Rotation paths and how fast each direction turns (degrees per step):
Each turn is a multiple of 5 degrees from 10 to 175, or 0.
Each row of a path follows its step; steps can be skipped.
Rotation 1:
step 1: [ 10.8   6.3 -26.2  41.9 -21.0  21.0  45.9  -6.4  26.5  13.2  20.2  -6.5
 -18.1  11.7 -25.6  28.4 -17.8  31.7  -2.8  -5.7 -20.3   0.8  10.5  12.4
  21.1 -40.0   0.5  50.1  -6.0  48.0  25.3 -39.2  23.3   8.4 -30.6]
step 4: [ 52.2  16.1 -31.9   4.8  -9.0  18.3  31.4  -1.9 -28.5 -10.5  23.8 -18.0
  -8.5  14.7  -0.7 -42.0  -0.3 -19.3 -26.0 -11.3 -26.1  -0.4  11.3  28.3
 -10.0 -46.5   2.1  41.6 -31.6 -40.1  -5.2 -27.4 -46.4   8.3 -12.0]
step 5: [ 10.2 -21.0  -1.3   7.3  33.2  38.8  11.5  22.2  20.1 -50.5  17.1   3.2
 -69.4   6.1   0.5  -3.6  15.1  10.9 -11.5  52.3  -7.2 -19.9  -2.3   5.2
  -7.6  -4.7  -7.4 -43.8  26.9  -9.5  10.0 -32.4  12.4 -44.2 -11.0]
step 6: [ -7.8   4.7 -31.9   3.7  20.1  -3.3  26.5 -41.2 -28.5  13.9  -7.2  38.5
 -40.3  52.9  11.5 -15.7 -35.1   2.6 -21.4 -12.6 -10.7 -41.5 -11.8   4.2
  25.2 -23.4  46.4 -25.3 -12.1  20.3  13.1  20.3  10.8  33.4  17.8]
step 7: [ 57.2  14.2  -6.7  -8.7  33.4 -15.2  14.1  15.1 -27.9 -16.6  27.7  -2.0
 -40.5   1.6  10.7   6.2   6.7  11.7   3.1 -80.1 -17.4  22.8   1.9  33.3
 -34.1  31.4 -27.3 -12.4  -7.3 -24.9  22.3   5.7  10.9 -13.8  10.6]
step 8: [ 36.1  25.7   3.9   1.0  -4.2   5.1  -7.7  26.4  38.3  -5.7  -9.7 -17.9
 -58.0  19.3   2.4  -4.8  15.8  68.7  10.7   8.1 -16.5 -20.4 -33.2 -30.3
  21.8   6.5  39.7  34.5  -1.4   6.1  -7.9 -44.5   6.2  20.7   5.8]
step 9: [-32.5  13.5 -11.5   0.5   5.5   8.3  26.9 -20.6 -52.3  18.6  24.1  -2.1
 -30.5  -7.8  30.4  13.1  42.2   3.9 -31.9  -1.3 -11.8 -48.4 -52.9  11.9
 -57.4   0.1  18.4  13.9  -1.6   4.6 -27.9  18.7 -16.9  -3.9 -17.3]
step 10: [ -4.2  27.8 -15.2  22.3 -11.9  -4.1   5.7  43.9  -4.6  15.0  54.5   8.9
 -33.0  12.3   6.8  -3.8  25.9  37.9  15.7 -14.4  -2.4  -0.3  -3.1 -18.5
  35.0  -7.9 -62.6 -49.1 -28.7  26.1  25.5  22.9   8.0   1.6 -23.7]
step 11: [ 45.9  48.3  -0.5   6.3 -23.6  -9.3  36.4  -3.6  33.8  20.9  21.4 -12.7
 -21.4  33.3  -6.2 -38.3  -5.7 -35.1  36.5  15.6 -11.4 -48.8  14.9   1.6
 -30.2  14.6   8.6  31.6 -18.2  -1.4 -24.4  13.8   9.7  23.5  11.2]
[ 26.5  17.3  -4.9   0.9  -2.9   4.9   2.9  18.2   5.9   1.2 -19.8  -2.0
   4.5   5.1  -2.6  10.8  -1.0  -6.3   7.0  -1.3  -6.7   6.3  -1.4   8.6
   1.2  -6.0  -7.3   9.5   5.4  -7.4  -9.3   2.7  -2.4   0.0   2.9]	100
[-17.0  11.7  -8.1   0.5   8.7 -10.0  10.0   6.2  -9.3  -9.3 -10.3  -8.4
   0.3 -10.3  -6.5   1.6 -16.4   7.9  -4.9 -10.8  -2.2  -1.9   9.4   0.1
  -9.4 -13.3   5.2  -0.1   5.3   7.2  -4.8  11.5  -7.2   6.2 -11.4]	125
[ -7.0   0.6   2.7 -14.3  12.6   3.8   3.6   5.8  14.6 -14.6  -7.0  -2.0
  -6.4  -5.0  10.8  -2.9   7.4   5.7   6.2  -0.3  20.9   6.2  -8.3  -2.3
  -1.1  -8.8 -21.5  -1.7  -4.2  -4.5  12.3   4.2  -1.5   3.5   4.8]	145
[ -2.3  -8.8  -7.2  -0.3  -4.1  -3.4 -17.2   8.7  -4.3  -2.6   0.9   4.1
   9.5  -1.3   3.6  -2.0   6.7  17.8   9.9   3.7  -1.8   2.5 -15.4   4.5
  -9.9  -3.4   8.8   0.3  -7.6 -16.6  -7.8  -6.3 -18.4   6.5 -13.7]	70
[ -1.1   6.1  -0.7  -4.5   1.7  -4.0 -17.5   7.7   3.7  -0.4  -4.2   8.1
  -1.4  16.4 -15.0  -7.6   3.0  13.0  -6.7   9.5  -1.6   9.0   0.6   0.3
  13.3  -9.7   3.0   8.7  -7.5  24.7   9.4   1.3   2.8  -0.1  -3.5]	155
[  2.7 -15.0  -1.4   6.1  -7.4 -12.5  10.2  16.3  12.6  -8.6  -4.8  -6.9
  -0.3  -6.2  -8.9  -8.4  11.2  -5.9  -5.3  -9.1  -9.2  -2.3   9.7   1.1
  -3.9   2.2  -1.0  -0.2 -20.6  -1.3   4.3 -11.4  11.9   7.2  -5.8]	115
[ -1.7   4.8  -4.4  11.8  -9.1  -7.9   1.1 -10.5   9.8   5.3  -0.9  -9.5
  -4.9  -1.3   2.3   1.2  -7.9   7.6  -6.0  -3.1  -0.8  11.3  -9.2 -14.1
  24.8 -16.7   0.3 -11.3  -3.6 -12.9  -8.3  -5.0   4.6   5.7   2.2]	160
Rotation 2:
step 0: [-24.0  11.0 -13.3  19.6 -47.8  14.0 -14.9  19.0  23.5 -25.3  52.5 -12.2
  14.1 -23.0  -2.7 -29.9  14.0 -44.5  53.4 -33.0  52.4 -29.5 -17.7  -6.1
  -0.2  12.5 -16.0  -6.6   5.5  -5.4   1.9  28.4 -32.6 -14.4   8.4]
step 1: [ 20.5 -55.5  36.4   5.3 -47.1   6.0  59.0  13.6  -7.7   0.2   3.4 -20.5
   2.0  10.3  34.6  15.0 -26.1 -16.0   1.0 -40.6  -7.0 -18.9  17.2   5.2
  21.6  -7.2 -44.0  11.2  25.4  46.4  16.8 -10.0  24.0 -37.0 -11.3]
step 2: [-25.3  -2.7  13.6  32.7  25.2  47.6 -12.1   8.3  -6.7 -32.9 -30.1   5.1
   6.3  14.2   0.7  -1.2 -12.6   4.5 -17.4   4.2 -15.4 -74.8 -37.6  -9.7
   9.0  48.9 -13.3 -33.6 -20.0  29.2 -16.0 -23.7  42.8  21.4  -1.8]
step 3: [-63.2  37.8  11.5  23.7 -10.7   4.8   7.8   4.9  25.1  20.3  51.7 -30.6
 -27.9  41.3  -5.2 -24.8 -17.4   5.8 -11.2 -15.7  44.3  -6.4  -6.9 -32.2
   5.1  -9.9 -10.2  -6.3   4.8  -7.8  13.6  13.8  16.6  26.1  62.9]
step 6: [-33.9 -35.8  13.7  16.8 -27.0 -19.6  -0.6  14.7  37.7  33.4  47.7 -28.4
  19.2  21.7 -29.4 -15.3  28.3 -12.3  35.5 -57.3  16.5 -27.9   1.9  -8.9
  13.6   7.4   7.3 -15.4  27.9   1.3  30.9  11.5  38.0 -16.8 -28.4]
step 7: [ 33.8  21.3  49.4   4.2 -29.5  -8.2  37.0 -14.1  -7.6  15.2  -5.2  -8.1
  -0.1  38.9  15.3  34.4  -6.7   8.9  -4.7  14.6 -43.8 -66.8  18.1 -26.6
   8.9  10.2  -8.1 -45.1  19.2  29.2 -16.8 -25.9  15.2 -37.2   6.1]
step 9: [  9.3  14.9  35.4  -9.8  -0.8 -12.2  -5.3  -4.8 -10.2  39.8  15.2 -17.5
  -3.5  18.6  10.5 -22.5 -13.6  -7.5 -12.8 -40.9  42.8  14.4  -9.2 -48.0
  39.9 -33.9  -8.6   9.1  42.7  15.8  53.8  46.1  15.0  38.3  -0.4]
step 10: [ 34.2  16.1  45.0  -8.8 -42.0  -3.5  -5.3  -1.2 -23.6 -47.7 -49.3  13.2
  30.1  27.5  20.5 -20.1  15.4   8.5 -20.7 -24.1  -7.5 -40.4  -5.1 -28.9
 -15.7   8.7  -8.8 -20.4  24.9 -54.9  10.0 -13.4 -12.6   6.4 -35.3]
step 11: [ -5.2 -13.7  -8.5   0.2 -37.7  19.3  -2.3  13.9  78.8   4.1  27.7 -33.7
   3.7   7.6  25.2 -16.6  40.2 -21.3   8.1  -2.0  20.4 -18.3 -26.0 -37.6
 -53.7  30.5  -9.0  -8.4 -20.1  21.4  -7.9  -3.5 -30.0  25.1 -21.5]
[  3.1  -8.7 -10.7   9.1   4.4  -2.0 -16.7   4.0 -11.0   6.7   2.0  -7.8
   9.5  -5.9 -10.9  -6.0  -6.3 -12.1   0.5  17.9   2.5  -7.4 -13.3   3.1
  -1.2   2.3  -6.5 -15.5  16.0  -2.7   8.4  -7.3  -7.8  -1.7  -4.3]	175
[  2.4 -13.1   7.6  -4.2  10.7   1.5   4.0  -6.8   6.6 -13.9 -13.8  13.2
   6.6   5.9   6.6   4.5  -3.8  -0.6  -0.2  15.4  -7.1  -4.7  17.1 -12.5
  -2.0  -7.4 -17.0  -0.1   5.0  -6.6   6.2  -9.7  -2.4 -11.0   0.3]	125
[ 13.2  10.0  -0.6  -6.2   5.9  -0.6   2.7  -4.6 -14.1 -17.8  -6.3   7.1
  -5.3  -3.9  -0.8   3.0   9.7  -0.4  -7.9   3.6  13.7 -12.3   1.2   1.4
  13.3  13.3   7.8 -21.0  -6.3  -5.1 -10.4   3.3   1.9  -5.5   0.3]	135
[ -0.4   1.8  -0.8   1.8  -9.3  -1.5  -5.2 -13.1  11.9  -1.2   6.2   1.0
  -9.5   4.9  -0.5   5.5  -1.4  10.9   3.9   6.4  -7.8  -2.1  -1.3   3.4
  -8.9  -1.7   5.7 -18.4  -5.7   6.7   6.6   7.3 -24.9  -5.8  21.6]	90
[ -3.3   4.1  -3.3   1.7   5.1 -10.4   7.0  -5.9  -0.6   0.8  -0.2   6.3
 -12.4  -8.1  18.3   1.2 -19.2 -15.1  21.4  -1.4 -11.9 -12.7  -0.5   3.8
   7.8  11.2   8.0   2.1   5.8  -0.8   8.1   3.3   4.2   2.9  -0.1]	55
[-12.1  11.7   9.8  -4.0  -5.9   1.5  12.8   2.3   4.1  14.5  -6.2  -9.0
  -0.2   3.6  -3.8   6.6   1.5 -16.3   9.9  13.5   4.0  -1.4  -1.2  -6.2
  -5.6  -2.4   1.5  -4.0  -1.4 -17.9 -23.1  -3.8  -8.0  -2.4   1.5]	95
Rotation 3:
step 0: [ 19.1  -6.1 -35.9  24.1  27.5  -0.8  -9.9 -19.5  -2.5  27.3 -40.0  35.6
 -10.3   8.8   5.4   2.0 -49.4  16.8  43.0  54.9 -14.0 -28.5 -11.6 -15.4
 -20.9  25.8  19.1 -31.0 -35.5 -11.8  41.3   1.5 -13.1   1.0   3.6]
step 2: [-12.5  20.1   8.5 -12.1 -27.1  11.5   0.3   3.5 -13.0   0.9 -25.7  23.5
  29.4  -7.5  48.0  12.6 -31.8 -24.3  15.7 -29.6  16.8 -52.2  43.8 -25.0
  37.8 -14.2 -42.3  14.9  34.1 -25.3  -1.7 -27.2  12.7  14.4  21.5]
step 4: [ 11.5 -15.8 -17.3 -49.6  36.2  27.2  32.1 -32.6 -14.5   1.4   4.2  14.6
  37.2  22.7  -9.8 -31.2 -30.9 -16.5 -27.7  27.6 -24.4   2.5  31.4 -26.8
 -29.0  25.0  11.2  18.8 -26.9  34.4  13.6  -7.3 -37.4  14.2  -0.9]
step 5: [-13.1  18.0  15.8   3.9 -39.0  57.0  16.5 -65.9  -5.4  15.4  -5.9 -13.5
  38.4 -20.3 -28.0   6.1 -36.5  46.2  14.4  -2.3  22.1 -30.6  18.7  14.4
 -12.5 -15.6  -0.1 -18.6  -6.4  17.4  19.9 -10.7  -3.8  12.1 -32.9]
step 6: [ -2.5   9.8 -42.8  45.3   6.0 -55.1  10.9 -34.2 -25.2   9.2 -35.9  18.0
   8.8 -22.0  -1.4  -7.3 -31.2  11.5  27.3   2.7  12.6  -4.2  24.9 -11.3
   4.8  19.1 -28.0  -4.2  -3.7 -15.9  -8.1 -45.0  50.8   4.7 -35.5]
step 7: [ 32.6  46.8  25.8   0.2  40.5 -12.0   1.6 -13.7 -33.6  37.5 -30.6  47.8
  -7.7 -16.9  19.6 -53.2   8.9   2.7   5.4   4.3  23.0  25.0  32.9   2.1
  -8.9  11.8 -12.0 -11.4   8.6  11.8  -6.0  -9.9 -16.4 -13.6  52.5]
step 8: [-24.6  -8.0  22.0 -27.0  -5.5  30.7  -6.2   0.6 -35.9  15.7 -38.2  16.0
   5.2 -33.3  -4.3   8.0 -50.7 -19.4  -0.5 -35.2   3.4   4.3  20.0 -64.8
 -24.6 -38.4  22.3  37.7  -7.9  17.1  -2.1  11.0 -12.3 -20.5  22.9]
step 9: [-11.1 -35.0   5.8  30.8   1.3  11.0  -1.6 -23.5  32.9  35.7 -22.1 -17.1
  44.9  -2.0  -6.2  -6.5 -28.7  -5.6   2.2 -35.4  -9.0   1.4 -26.7 -34.0
 -30.8  11.8 -75.3   3.4   1.1 -10.5  32.0 -12.8 -25.4   7.2 -11.9]
step 10: [ 17.4  26.0  -4.2   0.4   5.7  -2.7 -20.1 -29.0 -14.4  24.8  -5.1  17.8
  24.5  61.0 -40.1 -43.4   9.0  -5.5 -19.2   2.3 -41.4   0.5  33.1  -6.1
 -27.9  -0.7 -33.1   6.0   8.2  20.7  14.0  -8.5  58.1  27.7 -22.8]
[ -8.5   2.1   8.6 -12.5 -13.0  -6.4 -17.6  -4.9  10.2   0.3  16.4   0.6
   4.2  -2.0  11.3  -2.5   5.4  -3.2   3.4   6.5 -18.3   0.1  15.3  -1.4
   8.2   8.8  -0.1   5.0  -2.3   1.3   7.1  -6.8 -10.2   3.2 -13.9]	45
[-13.8   3.8   4.2  13.1   5.8   5.3   0.5  -5.9  -0.5  -4.3 -13.7   2.3
 -15.8   4.4  -8.8   3.6   3.9  15.1  -1.0  17.3  -0.5  -4.6  16.0  13.3
   4.8   7.8   6.0  -3.7  -6.0 -11.0   2.5 -11.3   4.6  -9.1  -5.7]	65
[ -5.2   1.5  -5.2   2.0 -12.6  -5.5  -4.5  20.6  -7.7  -7.7  -4.6  -3.9
  16.9  10.2   8.1  -4.6  -4.2   9.1  -6.2 -15.2   8.5   1.7   8.1   9.6
  -2.6   3.7 -12.3 -11.5 -11.8  -4.6   6.0   2.2   2.7 -10.0  -9.1]	100
[-10.7   3.6   5.6   6.4   1.4   2.7   1.9  -2.3   6.1  -0.7  12.7 -13.0
   8.0  -3.4  -1.9   4.7 -12.6  13.1   1.2  12.1   2.2   5.0   1.2  -3.8
   8.0   3.0 -20.9   8.6   0.3  -1.7   0.4  13.8  20.6  12.2   7.7]	90
[ 12.2  -7.6   3.4  10.2  13.9 -12.1   0.2  12.8   3.2   3.7   3.0  -4.2
  -6.0  -4.4  -8.5   3.8   1.8  -2.6   3.7   1.5  -0.3   9.4  -1.9 -15.5
  -0.4  17.2  -7.4 -17.3 -11.8  -2.0   3.7 -12.5  -2.6  14.2  -8.6]	120
